In the rows, zero is written as 128.
One turn moves every row onto another: examples first, then more rows asked
dima: [101  90 112 142 133 120 128  91 131 119 125 176 128 119 126]
Mup: [ 90 103 169 136 132 116 108  92 161 106 126 152 104 120 126]
zolof: [ 81 119 163 124 129 123 138  87 146 126 132 125 123 136 124]
legov: [109 123 131 147 138 121 123  96 139  90 114 126 100 116  91]
debaf: [110  99 114 152 126 119 154  86 142 139 129 174 116 117 121]
Bim: [ 77 118 159 124 124 122 129  91 148 126 133 123 120 137 128]
Dega: [113 130 133 155 127 118 141  96 150 106 117 123  89 116  94]
zikub: [135 111 108 144 144 120 129  93 171 166 127 134 133 134 108]
rigot: [162 105 137 140 141 113 125  87 152 112 125 131 131 117 143]
bovis: [111 121 120 142 145 119 111  96 134 140 117  97 124 150 114]
tez: [162 110 133 142 128 110 131  90 163 123 128 128 121 118 148]
darop: [147  97 135 157 128 106 153  94 153 138 124 158  98 138 132]
zomov: [135 103 114 138 162 127 120  89 153 147 124 141 146 135 103]
doti: [138  81 136 142 148 114 122  95 129 105 118 164 120 140 131]
leg: [ 78 122 162 127 121 120 135  89 152 131 133 124 117 138 127]
lefom: [155 105 128 139 129 111 111  93 157 113 124 128 126 119 152]
sol: [ 97  97 102 147 112 114 128  97 148 136 128 168 114 119 135]
zef: [137  93 135 128 142 118 130  81 142 157 127 153 106 119  86]
nomik: [125 104 104 138 142 122  98  99 165 151 124 133 141 136 115]
Pevib: [104 126 122 149 119 116 117 102 151 101 116 119  90 118 101]
miz: [121  85 125 119 139 118  88  89 136 138 123 149 116 123  97]
Gudu: [126  96 117 128 114 109 103  93 160 164 129 141  95 120 104]
Gukav: [129  90 117 148 113 102 105 109 154 124 122 149 103 142 149]
berot: [116 127 123 147 142 118 126  95 141 150 119  95 118 148 112]
ruz: [118 121 129 144 154 121 128  91 131 140 117 101 124 148 107]
Dedug: [ 99 110 175 142 135 115 134  86 165 116 127 154  99 119 118]
bepom: [ 92 109 165 142 117 111 118  96 175 121 129 148  94 119 128]

lefom goes to rigot
zikub goes to nomik
And these:
legov goes to Dega
Bim goes to zolof
Dedug goes to bepom
darop goes to Gukav
berot goes to bovis
zef goes to Gudu
debaf goes to sol

One turn moves every row onto another: examples first, then more rows asked
mel: [121 127 145 115 107 149 152 120 101 140 131 159 158 134 133 113 130 103
 119 112 142 148 132 130 103 133 130 124 110 125 105 107 132 153 131 140
 117]
gir: [150 135 130  96 144 105 127 138 121 144 112 135 152 160 144 124 104 112
 119 129 124 118 110 144  80 128 137 150 145 117 137 130 152 118 147 132
 122]
pere: [131 117 132 113 155 132 161 161 135 140 144 122  94 116 142 129 134 155
 117 128 123  87 118 104 130 114 146 136 144 134 113 136 130 145 135 138
 130]
lefi: [130 128 133 114 153 138 155 161 130 135 142 115  90 117 142 125 134 153
 118 125 123  93 121 106 126 116 145 131 142 140 109 129 130 148 138 136
 128]
funu: [116 116 148 115 132 135 142 162 135 125 138 108 166 112 127 145 103 133
 154 108 109 138 105 115 148 122 116 140 144 139 160 127 130 137 142 151
 103]
fuba: [144 144 141 101 136 116 131 133 121 140 114 143 147 167 145 124 111 110
 125 136 128 121 116 153  89 121 136 153 146 114 150 129 161 125 142 140
 129]
Tol: [119 107 146 111 133 131 142 165 139 130 137 108 170 108 127 144  97 137
 150 105 107 134 102 109 146 122 117 139 143 140 156 128 126 135 146 147
 103]
muv: [129  87 143 110 111 131 159 118 126 162 137 179 174 125 140 122 127 114
 103 116 140 126 125 115 104 131 125 135 122 117 110 125 130 140 125 134
 124]
dafa: [126 120 139 121 151 139 163 156 137 139 143 129  93 121 144 130 138 154
 116 129 125  89 125 110 136 111 142 137 144 132 121 135 137 148 132 142
 135]
kinu: [117 106 151 120 106 146 161 111 119 151 134 178 166 134 138 120 137 109
 114 118 142 136 134 127 112 125 123 132 117 116 119 117 140 147 123 144
 124]
gofez: [117 114 146 113 133 133 142 161 135 126 137 103 165 110 129 142 100 135
 153 107 108 137 105 111 144 123 119 137 141 140 157 125 125 138 145 149
 104]
Giz: [121 110  99 113 141 153 152 117 127 152  97 128 135 111 124 106 128 124
 100 133 127 138  92 133 129 133 102 122 105 139 129 131 108 107 126 156
 104]
vuv: [127 133 136 119 151 143 154 157 126 131 142 117  86 121 138 125 138 150
 122 127 125  97 123 114 133 115 147 133 138 139 113 127 132 154 136 141
 129]
Befod: [114 116 102 119 137 160 154 116 125 146  97 128 129 114 125 107 134 122
 106 135 129 140  95 136 131 133 101 121 105 139 135 130 114 111 124 160
 106]
Lata: [146 146 135  96 142 110 127 139 116 140 114 133 148 166 141 122 108 111
 122 132 125 123 114 150  83 126 139 148 142 117 142 126 156 124 146 137
 125]
bikos: [119 101  99 113 140 152 156 118 132 154  98 134 136 108 124 108 130 128
  98 136 127 134  91 129 130 134  99 123 111 137 133 137 111 103 122 154
 107]
Kek: [144 130 142 101 139 112 135 134 132 146 115 149 152 166 148 126 111 114
 120 137 127 114 113 149  89 118 134 155 149 110 149 135 161 120 140 138
 130]
saru: [113 111 109 121 137 160 158 112 130 151  97 136 133 113 125 108 137 124
 104 140 128 140  96 138 138 129  99 124 107 137 138 134 120 111 121 163
 109]
Leket: [116 102 105 120 137 154 159 112 136 152 100 140 136 112 127 110 134 126
  98 139 130 133  94 133 137 132  97 128 110 136 139 139 115 107 119 157
 110]
Tupan: [119 104 149 114 134 133 144 160 142 132 137 109 170 109 129 146 100 137
 151 108 109 133 102 110 148 120 117 140 147 137 159 132 128 134 144 150
 104]
mudib: [151 129 135  96 142 106 132 138 129 150 115 143 155 159 145 127 106 117
 115 134 126 112 107 143  83 123 133 153 150 113 143 136 157 117 142 131
 127]
sab: [129 121 127 104 118 138 145 127  98 146 131 148 162 126 131 114 122 106
 115 106 138 142 128 120  91 141 133 120 110 131  91 108 121 145 137 127
 110]
tet: [123 130 143 121 148 140 158 154 132 136 143 125  90 124 142 126 141 151
 122 131 124  93 124 115 137 109 143 136 143 136 121 130 137 154 134 146
 132]
vusok: [115 111 150 117 132 136 145 161 140 130 138 111 168 112 131 145 102 136
 154 108 109 134 105 111 150 116 117 142 145 138 164 128 131 138 142 153
 105]
torof: [134  95 127 100 117 125 151 129 115 157 134 160 171 119 134 116 119 111
 103 108 135 129 122 109  91 142 131 126 120 124  92 118 120 136 134 124
 117]

bikos goes to Leket
tet goes to vuv
And these:
torof goes to muv
fuba goes to Lata

One turn moves every row onto another: examples first, then more rows asked
Zukab: [137 137 114 122 183 101 110 179 142 138 157 128 154 135 111 114  96 101
 142  98 120 129 158 117 112 152 106 136 158 135 117 126 105 121]
moke: [119 139 104 128 181 111 117 179 137 134 151 124 144 137 106 123 103 105
 141  88 115 124 151 124 109 158 114 150 155 122 127 119 110 129]
rig: [117 126  83 110 160 122  99 125 163 117 139 118 112 114 154  99 130 146
 147  98 159 130 117 129 132 124 115 123 101 128 103 147 109 111]
ropa: [130 121  71 130 166 102  99 149 143 118 163  97 163 133 156  98 119 126
 162 161 155 139 123 116 151 142 125 124 155 122 107 136  95 115]
kone: [111 104  86 128 161  96 115 153 124 108 141  94 136 144 143 132 127 137
 137 154 152 150 159 138 149 128 139 137 143 146 123 148 106 118]
bas: [113 125  72 131 170 114 125 135 127 145 129 109 137 131 148 110 129 151
 138 104 147 143 103 162 125 130 114 154 144 108  98 129 117  97]
duna: [136 119  81 111 184 120 127 153 130 147 135 113 110 114 162 118 127 159
 145 115 168 140 109 137 121 111 131 139 131 125 101 142 113  98]
Naki: [125 107  95 132 162 115 142 116 114 141 134 133 127 133 140 103 108 147
 130 100 132 144 106 143 142 111 116 146 114 131 100 131 105 101]
vuz: [135 132 103 112 194  93 121 179 135 133 168 130 155 138 130 111 106 112
 142  98 111 130 170 112 120 133 109 138 148 148 123 109  94 126]
til: [134 141  98 110 194 100 112 181 132 147 163 136 152 130 130 112 102 108
 139 104 106 134 152 122 112 153 121 146 150 141 109 103  92 115]
mumaz: [130  90  67 128 162 138  93 148 118 118 171 118 145 123 118 136 125 112
 131 142 148 141 119 101 127 117 129 146 119  98  97 144 111 104]
rizu: [122 136  94 123 170 121 118 137 148 116 180 130 136 134 158  95 142 139
 162  95 142 119 111 145 129 131 110 151 119 108 116 161 119 108]
zogir: [126 111  84 110 157 155 107 130 164 124 178 109 133 132 145 121 138 148
 166 122 153 128 114 122 136 114 104 136 114 136 104 144 105 121]
firo: [130 137 105 125 178 112 126 175 132 135 148 119 148 135 115 117 102 110
 139  89 115 124 153 117 111 162 106 145 158 124 130 125 105 136]
zuvaf: [127  95  92 136 166 127  70 137 118 150 177 136 140 117 122 120 131 110
 146 151 151 130 137 112 149 129 140 131 111 118 103 128  95 108]
Lonof: [134 110  77 119 158 122 102 163 121 118 164 100 135 123 155 104 123 133
 157 153 168 129 142 104 149 115 148 125 132 108 127 145  97 128]
Zuf: [118 121 104 117 180 103 125 148 147 107 164 120 115 139 155 133 140 142
 148 127 149 139 140 144 131 130 127 142 120 157 116 170 119 103]
kode: [137 142 101 117 188 109 118 175 133 140 146 119 138 131 115 114  98 104
 138 111 108 130 153 116 108 154 115 146 153 140 115  96 104 122]
Dibuk: [115 109  66 125 144 117  81 132 141 118 134  95 129 117 141 101 116 129
 144 139 163 139 135 111 149 127 130 108 118 120 111 126  97 119]
Ridit: [128 130  92 125 199  97 124 177 128 143 164 128 140 133 124 128 102 104
 140 106 109 137 152 111 108 141 115 140 147 146 122  94 100 112]
voda: [124 105  87 125 174 135 117 125 115 161 130 131 127 111 137 125 145 156
 132 101 149 127 112 141 132 136 124 154 120 116  97 132 102 117]
Pepi: [139 146 104 112 185 113 126 172 135 130 151 117 140 131 124 108 104 110
 143 103 104 123 154 113 110 158 111 147 149 137 124 106 102 137]
zit: [131 111  80 104 180 134 101 151 155 112 164 135 141 127 129 129 140 137
 137 110 150 131 112 119 124 111 123 161 115 112  81 168 116 107]
funav: [137  95  68 108 160 127  95 155 134 108 152 108 168 128 128 118 127 135
 132 143 156 139 134 101 145 113 128 145 137 106  90 157  96 128]
rolo: [121  96  86 125 141 157  88 128 136 136 185 109 138 134 127 121 128 130
 155 128 150 135 132 124 141  99 106 131 111 121 109 130 107 109]
pame: [113 101  99 140 156 111 110 143 107 109 177 112 121 140 136 135 131 115
 141 145 142 141 159 133 139 125 131 132 116 134 137 154 117 101]
fide: [143  96  75 109 172 135 122 136 122 132 138 117 147 117 137 129 130 146
 121 111 149 143 108 118 118 115 107 150 127 110  82 156 112 105]
Peva: [116  99  76 119 151 152 102 127 141 152 149 103 133 133 129 128 128 151
 144 117 153 146 120 144 134  98 105 141 125 127  91 121 109 104]
Tik: [131 144 104 117 183 112 115 175 130 138 150 125 138 134 111 110 101 106
 135  97 103 125 160 126 110 145 114 154 144 129 119  98 108 125]
pud: [115 134  94 119 193 103 121 182 134 131 166 132 141 142 118 122 113 112
 141  88 107 128 162 123 115 136 119 156 140 135 129 101 102 127]
gid: [125 139  90 115 186 111 122 180 123 136 162 127 148 131 130 116 109 111
 140  98 100 126 150 117 111 162 127 156 145 127 128 103  93 131]
Lud: [142 138 102 111 189 104 118 177 124 146 169 135 154 127 134 108 102 107
 140 101 103 132 153 117 110 153 115 142 147 139 115 106  92 116]
sur: [126 138  94 114 182 110 118 180 120 139 160 129 154 133 128 110 108 115
 136  92 101 127 158 124 116 153 124 155 147 124 125 103  92 132]
Mumun: [130 132  90 119 190 103 141 172 121 133 156 119 146 135 133 120 108 118
 139  94 107 129 156 110 113 148 109 144 149 140 134 101  95 134]
Vev: [119 102  90 148 152 117 107 129 116 117 182 134 128 138 128 107 102 105
 150 145 131 138 118 109 153 121 141 132 103 123 120 127 100 107]
gazom: [115 118  79 119 156 124  99 121 144 134 127 118 109 113 145 105 124 144
 136  96 157 137 117 137 127 118 113 121 104 122  99 133 113  98]
gerat: [117 104  73 133 157 125  87 163 107 135 160 106 123 126 133 116 118 123
 146 147 163 140 142 122 142 102 154 133 127  97 121 125 107 104]
fak: [136 135 107 127 187 105 116 175 137 144 154 124 145 132 113 121  94  98
 141 104 118 132 146 114 107 160 106 134 160 137 118 119 107 115]
pir: [119 110  86 148 152 111  80 142 112 138 184 119 151 136 130 100 117 102
 148 141 144 142 136 135 142 116 121 128 131  99 111 125 113  85]
sola: [116 129  93 119 178 111 127 135 164 110 160 143 121 141 145 104 120 144
 154 109 137 131 100 133 148 121 136 154 108 145 101 149 104 117]
padid: [119 103  66 118 153 146 100 137 156 132 155  89 142 134 138 127 126 150
 157 147 160 141 119 121 146 115 117 133 136 135  98 124  97 126]
ruk: [119 105  79 130 155 100 110 139 134 117 140 112 154 144 134  95  99 135
 141 149 143 149 129 119 172 115 144 137 136 136 103 126  84 131]
navab: [112 107  75 131 140 123  73 131 138 115 156 109 121 117 134 101 118 115
 146 131 157 133 138 113 146 120 129 109 102 113 116 130 104 111]
Sozi: [143 143 113 111 183 110 113 174 134 133 162 127 145 133 118 104 101 102
 141 103 104 123 164 115 111 146 109 144 144 137 120 107 104 128]
vufa: [122 120  98 112 180 133 106 135 150 134 158 144 130 118 143 115 155 154
 150 100 151 111 118 135 141 137 133 159 108 123 102 154 101 131]
paga: [134 124 100 106 177 125 110 154 135 136 164 134 113 120 156 104 134 149
 151  99 163 128 127 140 127  94 129 141 109 116 105 157 117  96]
valeg: [120 105 104 127 169 103 129 135 110 133 141 114 119 136 145 134 131 142
 126 118 147 152 147 158 129 116 115 139 126 146 111 152 121  89]
der: [138  99  84 121 170 117  84 142 129 146 148 116 158 116 138 112 129 134
 146 159 161 133 137 105 161 138 138 127 138 132  97 134  80 129]

Zuf goes to kone
pud goes to vuz
And these:
Naki goes to Vev
funav goes to fide
Tik goes to Sozi
Zukab goes to firo
der goes to voda
gerat goes to paga
padid goes to Peva
bas goes to pir
til goes to sur
Dibuk goes to gazom

